(in the rows, 128 means zero)
Each path is a new rotation, seen through one point. The rows after it are directions, each followed by how far the rotation turns it, in degrees a step (0 if it stays put).
Each turn is a multiple of 5 degrees from 10 to 175, or 0.
Each row of a path follows its step; steps can be skipped.
Rotation 1:
step 0: 147 128 115 148 111 143 107 97 162 137 110 134 129 155 149 122 136 139
 136 155 95 150 127 124 133 146 125 144 137 150 144
step 1: 155 154 115 144 105 143 148 101 124 137 128 133 98 140 128 124 155 144
 141 127 132 118 142 149 134 140 162 125 97 141 142
step 2: 118 152 135 121 122 124 104 118 111 125 131 115 81 131 139 149 125 125
 137 118 125 136 138 137 136 135 158 153 153 171 143
step 3: 139 144 108 127 135 118 92 121 111 162 120 115 125 156 139 119 135 107
 136 114 98 154 152 114 105 136 151 141 112 128 132
step 4: 120 117 119 137 121 140 113 115 134 133 135 135 104 148 138 115 114 146
 169 166 104 126 155 124 121 170 139 122 117 140 120
step 5: 152 144 142 117 86 141 122 105 135 121 105 147 107 124 167 130 141 132
 141 131 110 142 119 136 138 146 157 148 115 123 124
step 6: 123 162 138 171 135 141 133 110 126 145 133 106 106 127 144 127 148 142
 138 128 128 140 143 131 119 127 148 176 124 147 139
step 7: 136 147 111 106 138 136 99 122 151 157 114 110 98 119 116 115 121 103
 141 127 115 118 152 145 119 144 159 138 125 152 148
step 8: 117 101 112 123 82 138 108 129 116 142 134 123 116 151 141 120 143 118
 150 132 123 165 150 134 109 156 140 137 128 145 142
step 9: 152 121 127 160 119 112 138 97 115 142 137 135 95 129 165 121 106 111
 142 141 107 134 125 125 131 160 154 136 116 123 131
step 10: 123 143 131 136 129 133 121 125 123 124 109 137 89 99 140 104 138 153
 153 136 97 155 135 134 124 108 163 144 116 148 120
step 11: 110 150 138 124 136 154 116 108 143 117 107 109 125 127 149 128 128 100
 146 127 138 144 158 119 110 144 157 150 103 135 156
Speeds:
129 121 125 145 109 139 132 128 129 127 129 135 129 129 130 128 127 129
 127 129 118 118 119 122 135 126 137 121 132 123 126
85
129 129 130 125 135 126 128 129 130 133 135 132 110 119 120 124 118 134
 132 133 131 110 130 135 130 134 132 120 133 129 118
135
142 118 124 134 130 129 123 130 131 118 135 113 123 133 133 120 134 123
 125 123 130 127 126 146 128 124 126 123 133 134 131
55
118 113 123 121 129 127 122 138 126 137 130 126 133 143 126 128 123 120
 123 126 118 121 133 132 119 136 131 133 134 122 125
80
119 124 122 118 121 127 134 131 133 115 118 123 133 129 123 129 134 131
 140 132 131 120 135 134 132 133 134 118 117 131 135
110
131 128 129 132 126 137 127 121 141 137 121 131 138 122 123 133 136 135
 123 131 137 119 128 142 123 131 128 141 135 126 135
60
138 126 127 117 126 149 133 129 131 121 140 143 125 135 124 127 124 124
 124 132 134 132 133 125 122 132 125 127 122 132 132
100
Rotation 2:
step 0: 122 145 116 140 157 145 138 171 139 140 144 152 118 119 120 140 159 134
 118 156 139 156 131 110 125 121 114 94 134 116 140
step 1: 157 138 110 134 134 115 106 158 108 132 133 129 136 134 149 137 159 125
 123 166 106 124 102 126 157 106 108 111 115 137 141
step 2: 133 114 123 135 125 149 98 150 115 100 120 134 128 145 145 150 132 107
 138 150 124 149 116 130 133 162 90 102 140 143 110
step 3: 147 117 128 112 128 130 122 137 138 121 119 154 138 148 74 132 119 127
 118 144 121 138 86 126 153 130 105 114 143 135 101
step 4: 152 131 94 112 130 139 99 141 139 126 132 161 168 143 131 102 126 123
 105 134 131 110 114 115 107 144 132 128 146 130 101
step 5: 127 135 111 97 109 129 95 144 131 128 129 143 133 123 103 111 128 93 141
 109 81 128 139 128 108 119 135 106 133 150 115
step 6: 152 141 132 102 150 153 132 111 118 111 111 172 104 108 127 122 137 96
 142 101 118 103 119 118 121 119 127 122 146 128 117
step 7: 146 159 117 101 138 142 132 111 131 99 157 148 112 123 122 130 135 126
 129 133 122 154 115 128 113 122 176 98 138 114 138
step 8: 172 158 122 137 149 119 134 113 82 138 158 125 123 120 131 120 134 122
 151 140 103 139 126 136 123 129 150 131 132 145 105
step 9: 142 138 134 112 156 138 146 136 122 142 117 122 101 137 144 138 114 127
 151 156 120 139 151 147 112 143 134 89 128 121 86
step 10: 131 135 139 131 148 120 155 103 145 123 115 126 131 146 138 113 124 148
 137 155 92 112 102 127 157 123 144 93 117 138 100
step 11: 109 143 135 158 131 114 146 129 145 119 132 142 144 117 145 108 134 127
 126 159 117 121 123 116 110 182 139 109 144 145 105
Speeds:
119 122 130 121 126 131 132 128 130 131 136 130 133 124 132 119 135 130
 127 134 134 128 116 148 123 127 113 125 127 138 129
35
129 120 139 130 125 123 115 137 134 127 120 134 143 131 119 129 127 124
 131 123 131 118 120 133 129 142 135 127 125 125 130
40
138 124 132 122 132 122 118 120 142 133 138 133 124 132 141 126 123 128
 113 129 130 125 130 130 137 124 130 122 125 122 133
120
128 138 119 133 127 121 128 127 140 142 132 137 128 130 130 139 131 130
 130 120 133 140 118 132 125 131 132 139 129 131 120
90
131 127 137 119 136 117 133 116 135 121 125 124 128 118 130 124 129 130
 137 134 125 129 132 132 118 131 142 133 124 131 117
20
131 127 133 125 140 128 128 134 115 132 134 134 131 120 134 128 131 138
 141 117 131 138 128 130 133 128 132 120 120 121 137
45
Rotation 3:
step 0: 139 111 139 118 143 133 115 110 148 157 104 134 134 116 124 135 143 87
 148 91 134 147 150 95 130 141 119 113 135 102 111
step 1: 134 123 123 84 130 134 90 129 124 133 170 136 130 159 105 102 128 133
 123 128 110 113 124 127 112 140 143 146 141 154 104
step 2: 152 127 122 132 117 138 149 126 114 121 139 138 95 154 116 154 140 126
 161 124 157 155 131 118 125 157 98 135 90 134 136
step 3: 140 121 148 112 124 109 137 131 133 113 161 118 136 100 149 140 144 166
 120 89 113 121 119 133 126 152 159 110 118 112 105
step 4: 123 115 112 138 140 130 97 114 140 98 122 131 124 156 142 115 146 170
 105 123 166 144 139 113 139 113 112 156 130 117 144
step 5: 142 121 107 144 140 117 141 137 125 140 114 144 170 132 118 135 151 119
 113 114 98 157 148 113 149 140 115 95 123 135 94
step 6: 138 129 144 130 122 138 77 124 167 121 130 116 116 146 88 141 138 124
 130 133 125 103 118 96 130 149 147 126 155 123 123
step 7: 114 130 107 115 87 144 135 120 106 113 129 161 128 116 98 104 145 127
 134 123 131 156 121 115 94 150 111 143 107 143 115
step 8: 162 122 129 129 113 96 121 114 130 137 172 109 120 126 122 139 129 114
 154 88 150 147 124 138 130 123 135 109 134 93 118
step 9: 117 107 132 64 120 130 112 144 137 112 144 137 125 137 147 128 164 166
 120 149 135 140 154 127 131 120 126 130 129 129 130
step 10: 174 146 108 133 163 130 129 102 120 121 97 151 133 155 151 131 143 119
 132 107 140 152 140 117 136 148 143 124 109 124 120
step 11: 136 100 151 145 130 140 113 121 131 119 154 133 148 140 102 142 116 169
 127 134 97 121 145 134 142 162 139 129 153 131 97
Speeds:
139 127 125 123 125 115 130 122 134 123 141 132 120 115 137 126 126 130
 117 137 131 129 124 130 129 130 120 123 120 126 139
65
121 132 122 137 114 115 119 125 127 127 119 119 133 121 122 126 136 128
 127 128 121 130 119 119 140 128 126 128 132 135 135
45
130 116 133 136 121 121 136 142 127 131 135 125 128 132 123 145 126 126
 134 135 128 129 138 124 133 124 126 116 129 127 129
120
133 129 135 127 120 125 136 124 138 142 132 137 125 135 121 128 137 135
 117 121 132 141 130 122 132 131 137 136 132 131 127
0
126 143 127 118 122 125 131 126 116 127 129 115 122 135 140 139 131 143
 130 122 132 133 129 133 127 124 129 123 128 130 129
60
123 122 129 116 119 137 129 141 121 126 128 134 133 119 127 126 123 133
 117 123 113 135 131 139 134 136 123 126 131 133 127
175
133 144 125 128 132 129 126 130 133 127 129 139 125 130 121 133 116 137
 141 133 111 131 126 119 126 132 131 128 124 130 135
80
123 123 119 126 137 119 135 126 130 119 123 133 133 133 129 137 139 128
 127 125 119 128 132 138 128 127 135 135 133 115 142
65
